Turns in one plane each, and the order they were made in; the first pair answered
Tavud:
[ -9  -5  -9   2  11   0  -7   0 -18  16  -8  -1  -3   2] => [-18   4  -7   3  -5  11   5   7  13  12  -6   2   2 -10]
[  9   4   8  -3  -3  -4   8   7 -24   0  13  -1  -1  14] => [  2  13   7  -6 -11   4  21  13  -3  -2  16  -2   6   3]
[ -9  -3  -2   1 -11  -2   3  -8  16   3  -5   3  -3  -4] => [ -1  -9  -1   0   1 -10  -9 -12  -6   6  -6   0  -6   4]
zete:
[ -3   1 -18  -9  23   5  -9  -9 -20  15   2  -5 -14  -2] => [ 20  -5   9   1   4 -11 -10  -5 -24   2   5  -2 -11  20]
[ -6  -2   1 -20 -36  15   1  25  15  -7  15  -6  -4   2] => [-11   0 -10 -25 -27  21   1  25  16  -2  15  -7  -5  -4]
[-13   5 -13   6  14  -2  -1   0  14  -3 -22  22  -1 -12] => [ -6  11 -16  -6  29  -3   1   2 -16   5  -6  14  -3  -9]
zek:
[  7   5   5   0  -9   5  12   3  15 -13  -1   1   3  -7] => [  5  11  -7  -8   7  10  13   2  -6   1   7  -5   1 -11]
[  5  -3  12   2 -16  -8   3  -3  14  -6   1   2   3   0] => [ -2  10   1  -7  -6   4  15   3   9   5  11  -2   4 -10]
[ 12  17  -6 -15  -3   5   4  20   2   0  16  -9   8   1] => [ 15   9  -9 -13  11  -5  -8  11 -18   4  12  -9   0   9]
nem:
[ 11   3   8  15  -4   4   8  -5 -17   6  21   6  -5  15] => [ 10  -4   9  17  -2   0  -1  -9 -17   7  14   5  -6  18]
[ 16  -4  -9  -7  -4  -2 -10 -16 -10   4  -9  -7 -17  -1] => [ 12   0 -16 -11   0   5  -4 -13  -9   7  -3 -10 -17  -9]
[ 14 -10   3   7 -25   5  21  11  21 -11  -3   8  13  -4] => [ 11 -23   4  13 -23  -3   4   3  21 -13 -18  13   8   3]
zup:
[  4  -1   4   0   8  -1  -8   6   6  -8  -6  -6  -4 -10] => [ 6 -2  8  0  5 -2 -7  7  6 -9 -5 -7 -2 -6]
[-19  16 -12  -3  -8  28  20  12  35  -5   3   3  10 -25] => [-14  12   1   8 -20  21  20  11  44 -14  -1   3  11 -17]
[-12   4  -4  -9   5  13  13   7   2  10   4  -1   8 -15] => [-18  -2  -3  -5  -1  10   4   1  16   5  -7   3   9 -14]
Pairs:
Between the rows of a pair lie two turns.
[-19 -26   0  14  -7 -11 -18  -9  22  -6 -24   7  -2  -1] => [ -3   5  10   4 -26   6  25  18  21 -10  19  -4  13  -9] | zup, zek
[-25  -6   4   0  13 -11 -21 -14   1  -3 -22   8 -13   7] => [-19  -6  16   6  -2 -13 -16 -11  15 -10 -22  13  -8   9] | zete, zek
[  3  -4 -20  -5  22  -1   1  -1 -20  10  -2  -9  -2  -1] => [-12  -7 -22   3   9   5  -3  -3  18   3 -17  -2   2 -12] | zup, Tavud
[  2 -11   7   2  -3 -11 -15 -13  -4   2 -12   3  -6   6] => [ -7  12  -3  -9  -6  14  11   1  11   5   8  -3   4 -14] | zek, zek
[  5 -14   7  20  -5 -12  -7 -18  -2 -10 -16   1  -2   1] => [  0  -6   5  19 -12  -1   5 -12  19 -13 -11   1   4 -10] | zek, nem
[-12  -8  -8   4   3  -2 -10  -5  -7   0 -13   2  -4   6] => [  0  -5   7   7 -16  -6   3   5   0 -11  -2   2  -1   9] | zek, zup
[  1  19  -7 -12  13  14  15   4 -15   9  23  -9  -2 -11] => [-19  -3  -7   5  -1   8  -8 -13  31  -2 -19   6  -5 -14] | zup, zup
[ -7 -14   0   4  -1   1 -14 -11  14  -7 -22   8  -2  -1] => [  3   8   9  -2 -17  13  17   6  17  -9  10   0   9  -8] | zup, zek
[-16  12 -26  -7  24  23   5   2  21   1  -9 -22  -7 -17] => [ 14  -2  18  14 -17  -2   4   4  40 -28 -12 -11  -1  11] | zup, zup
[ 11  19   1   2  -5   3  10  24 -13  -6  29   0   6   5] => [-26  11 -27   2  12  13 -10   6  12   4  -5   4   1 -16] | zup, zup
[-12   5 -23 -24   0  10  -4   3   6  21   0  -9  -2  -9] => [ -4 -15  -1  -6 -14 -10 -21  -6  16   7 -18   0  -4   7] | zek, zek
[ 10 -11   4  -3  14 -12 -13 -11 -35   2  -3  -1  -7  18] => [ 22   4  20  -2  -9  -6  12   1 -26  -7  17  -3   2  20] | zek, zup
[-17   7   2   2 -19  12  11   5  36  -6  -5   4   9  -9] => [-18  16  -8  -7  -8  20  21   9  25   2   8  -1  10 -16] | zup, zete
[ 20   0  15   2  -5  -7   3   6 -13 -11   6   3   0  15] => [ 20  -1  16   6 -11  -8   3   4  -3 -12   2   6   1  12] | zup, zete
[ 15  -4   8  17   0 -11   0   2 -20  -7   2  -3  -5  29] => [ 8 18  1 10 -8 11 24 14 -2 -6 21 -7  4 11] | zek, zek
[  3  -9  12   2  -2 -13   1  -2   9   4  -2  -4 -13   8] => [ -4   3   1 -10   6   2  14   3   6   9   8 -10 -11  -2] | zek, zek
[  8  18   4   9  17  13  -1 -14 -20   9  22 -24  -2  17] => [ -4   7  12  26 -10  12  -9 -18  32  -7  -5 -10   2  11] | zete, zete
[  3  11  14   7 -13   2  12   7   6  -8  13  -5   6   6] => [-11  12  -7  -4  12  13   8   3  -8   7  12 -10  -2  -3] | zete, zek
[-13   6 -11 -10   8  14   3   1   2 -10  -5 -10   4  -8] => [  2  -3   0  -8   8  -1  -8  -5 -18 -11  -8  -8  -1   7] | zek, zete
[  7   2  -8  -5  17   0  -1  -3 -29   7   4  -5  -4   1] => [ -6 -13  -8   6   6  -6 -16 -13   0   0 -23   4  -4   2] | zup, zup
[ -7  16 -16 -13  18   8  -1   2 -23  14   8   2  -1  -6] => [  2  11  -9 -10  17   2  -4   0 -32  10  11   1  -1   2] | zete, zup
[ -6 -31 -21  -2  17   4 -32 -19  12  -5 -44   5  -6  10] => [-18   2 -36 -14   8  38   8   2  40  -1 -17  -2   5 -16] | zek, zek
[ 10  17  11  -7  -6   8   6  -6 -25  -7  19   4  -1   4] => [  0  25  -2  -9  -4  21  12  -4 -12  -2  19   4   1 -10] | Tavud, zup
[ -1 -13  -2   0  10  -9 -13  -8  -1   4  -2   3  -2   4] => [ 1 -7  7  5 -9 -6 -1  0 17 -6  2  5  4  1] | zup, zek
[ -6  -7 -11  -4  23  -1 -11  -6 -25  17  -8  -3 -12   6] => [  8 -11   3   0  14  -9 -12  -4 -33  12  -3  -3 -12  16] | zete, zup
[ 24  -4  12   7 -17 -18  -7   0 -13  -6   4   7   2  20] => [-19   5 -26  -4   7  10 -11  -6  13  12 -12   5   2 -14] | zete, zete
[ -3  43 -14  -5  16  19  34  11 -22  10  27  -7  -9  -2] => [-22   4 -28   7  35  -1 -17 -22 -17  12 -29   4 -26   6] | zup, zek
[ -1   3  -1 -10  17   6   2   7  -9  22   4  -6   1  13] => [ -2 -13  10   7   4  -6 -12  -1  11  12 -17   3   1  18] | zek, zete
[ -3   9  -9  -5   3  12  11   2   7  10   4  -5   3 -16] => [  2   2   3   5 -12   5   3  -2  21  -3  -7   3   6  -9] | zup, zup
[-13   5 -22 -11   5  15  -6  -9  14  10 -11 -10  -4 -20] => [ 20 -12   4  -2  -2 -15 -20 -13 -20   1  -9  -9  -9  11] | zete, zek
[ 15  -2  19  -3 -18 -18  19   7   0   3   7   7  14   9] => [ 14  -4   7 -10   3 -21  11   1 -27  13   7   2   8  12] | zup, zek
[-10  -5  18   4   2 -20 -22 -19 -21  -1  -5  -2  -6  12] => [-35  10   3  -1  -5   6  -5 -11  23   1  -6  -2   1 -17] | zek, zete
[  2 -14   9   9  -1  -7 -13 -13   3 -14 -11   6   0  11] => [-13   9  -8  -5   9  18   9  -2  11  -2   4  -1   7 -13] | zek, zete
[-10   5 -16 -10  13  13   4   0  -1   4   5  -7   0 -10] => [ 15  -4  13   5 -13  -7   1   4   1 -15   5  -3   2  10] | zete, zete
[ 20   6  34   6   0  11  15   1  -1 -13  11   1   2   0] => [ -7  12   8   1  14  27  15  -4  19  -4   4  -1   2 -24] | zete, zete
[-22  -1 -20 -21  16  19   0   4  11  12  -6  19  -4 -11] => [ 14 -19  12  -9   3 -15 -12   0 -21   1  -4  24  -9  24] | zete, zek
[-19   6 -16  -8  12   8   5  -3   8   8  -4  -6   0 -20] => [  2  -6  -2  -4  16 -12 -10  -8 -25   4  -6  -5  -8   6] | zek, zete
[ -8   5   1   3 -14   7  -2   8  28 -10  15  -1  16  -3] => [ -3  -6 -11  -4  20  -4 -24  -5 -19   5   9  -6   3   8] | zek, zek
[-15  17 -16 -15  18  19  12   1 -20   5  12  -3  11 -36] => [ -7 -19   0   6  19 -10 -30 -22 -31  -4 -24   7   0  -9] | zek, zup
[ 28 -11   8   2 -29  -6   8   8  -1 -16  11   7  -8   6] => [ 19  -1 -12 -12  -3   6  11  12 -27   0  24  -4 -12  -4] | zek, zek
[ 29  -2  -7 -15  26 -13  -5  -8   1  20  30 -18   1   3] => [ 35   0  10  -4  -4 -12   6   1  33   2  31 -14   9   5] | zete, zek
[ -6   0  -9   2   1   4   3  -3  36 -15 -10  -6  12 -12] => [ 12  11 -10 -10  23   0   8   3 -19  -3  16 -17   8   0] | zek, zete
[ -3  20  -7  -6  -5  11  23   9 -30   6  39 -18  -5  -3] => [-22 -14 -20   5  16  -7 -26 -21 -28   8 -12  -8 -17   4] | zup, zek
[ -9  10  -1  11 -15  13  22  14  27  -7   0   5   3 -14] => [  9  15   3   0  -3   7  26  17 -16   2  23  -3   0   1] | zete, zete
[ -7  -8  12  11 -19  -2  -1  -6  26 -13 -10   7   4   6] => [-15  10  -1   2  -9  15  13   2  26  -5   6  -1   7 -10] | zek, zup
[ 13   0  28   6 -25   3   1   3  19  -8   1   8   7   9] => [-17  10 -12 -12  19  25  -4  -3   5  17   1   1   2 -14] | zete, zek
[  8  -4  17   4 -14  -8   2   1  -3  -7  -4  12   8   9] => [  1   8  -1 -10   3   6  11   5 -18   7  10   5   9  -3] | zek, zek
[ -6  -7   9  14  -3   1  -1  -9  27 -17 -11   9  10   1] => [  5  12   8   0   3  12  22   6   2 -10  23  -3  13  -2] | zup, zek
[ 19  -4   8  -6   7  -7  -3  -1 -32   1   9  -3  -5  19] => [  4  11   9  -1 -20  12  19   9  25 -10   8   0   8  -3] | zete, zek
[-15  11  -9   0   5  16  13   4  15  -4   8  -6   0 -18] => [-18 -11  -8   6  15  -1 -17 -13   8  -3 -16  -1  -9  -8] | zek, zup
[-24  -4 -43  -3  19  -3 -24  -8  21   2 -27   1   9  -5] => [  3  21 -36 -18  26   0   5  11 -28  11  23 -13  13   1] | zete, nem
[ -3  -4   1  -5   2  -3 -11  -2 -13   5   1   3  -7   1] => [ -3  -1  10  -1 -13   0  -3   3   9  -4   1   8  -2   2] | zete, zek
[ 17  14  13  -8  -2  -1   1   6  -1  -1   4 -29 -13   8] => [ -4   9  -5  -8  12   7  -8  -3  11   7 -11 -26 -15  -4] | zup, zup
[ 14  -4   6  -4   8  -4  -1   4 -23   3  11   1  -3   9] => [-10 -10  -2   5  -2   3  -7  -2  22  -3 -14   8   0  -7] | zete, zete
[ 15 -18  17   5  -8 -15  -4  -1  -6 -10  -6   7  -5  14] => [ -9   3  -2  -3 -10  13  19   8  24  -2   2   3   2 -18] | zek, zete
[-13 -14 -12 -12 -15   5  17   7  15  -1  16   0  13 -34] => [-19 -18 -22 -14  -2   7   9   2   6   6  11  -2  12 -33] | zete, zup
[-13   6  -4  -8   9  13  10  -3   4  -2  -4  -9  -5  -7] => [ -4  -2  13   4  -9   4   6  -4  15 -14  -9  -2  -5   3] | zup, zup
[  8  -7  17   3 -22  -1  -4  12  34 -26 -10   3  -4   1] => [ 18  14   6 -16   0   8  17  25 -11  -9  27 -10  -3  -1] | zup, zek
[-10  10   9   4 -20  10   9  12  31  -7   1   4  17  -6] => [-22  11  -5  -2  -5  16   4   8  30   1  -5   3  14 -15] | zete, zup
[ -5 -13  25  10 -23   3 -15  15  27  -3  -9 -10   2  -5] => [ -3   9  11 -10   0  17   7  28  -6  14  24 -24   4 -15] | zek, zete
[ -5   9  -9 -12  16   8  10   3  -5   6   7  -7   7 -10] => [ -2 -10  -2  -3  16  -9 -13 -10 -10   2 -13  -1   0   3] | zek, zup
[ 16 -12   8  -5   0 -15  -1   1 -20   0  11  -6  -3  18] => [ -7 -11   2   4 -16  -3   4   1  32  -9  -7   2   4  -1] | zek, zete
[  2   2  16   9 -23   7   6  -2  32 -14   4   8   6  -6] => [ 20  -1  26  12 -21  -5   6   0   2 -15  16   4   4  10] | nem, zup
[ -7  11 -18  -9  14   9   3  -1   1   9   3  -7   1 -14] => [  0 -10  -4   3   8 -12 -21 -14  -3   2 -16  -2  -5   5] | zek, zup
[-16   8 -16  -7   9  10   5  -1   9   4  -1   0   2 -15] => [  3   0   9   8 -17  -3   2   1  19 -13   0   9   5   1] | zup, zup
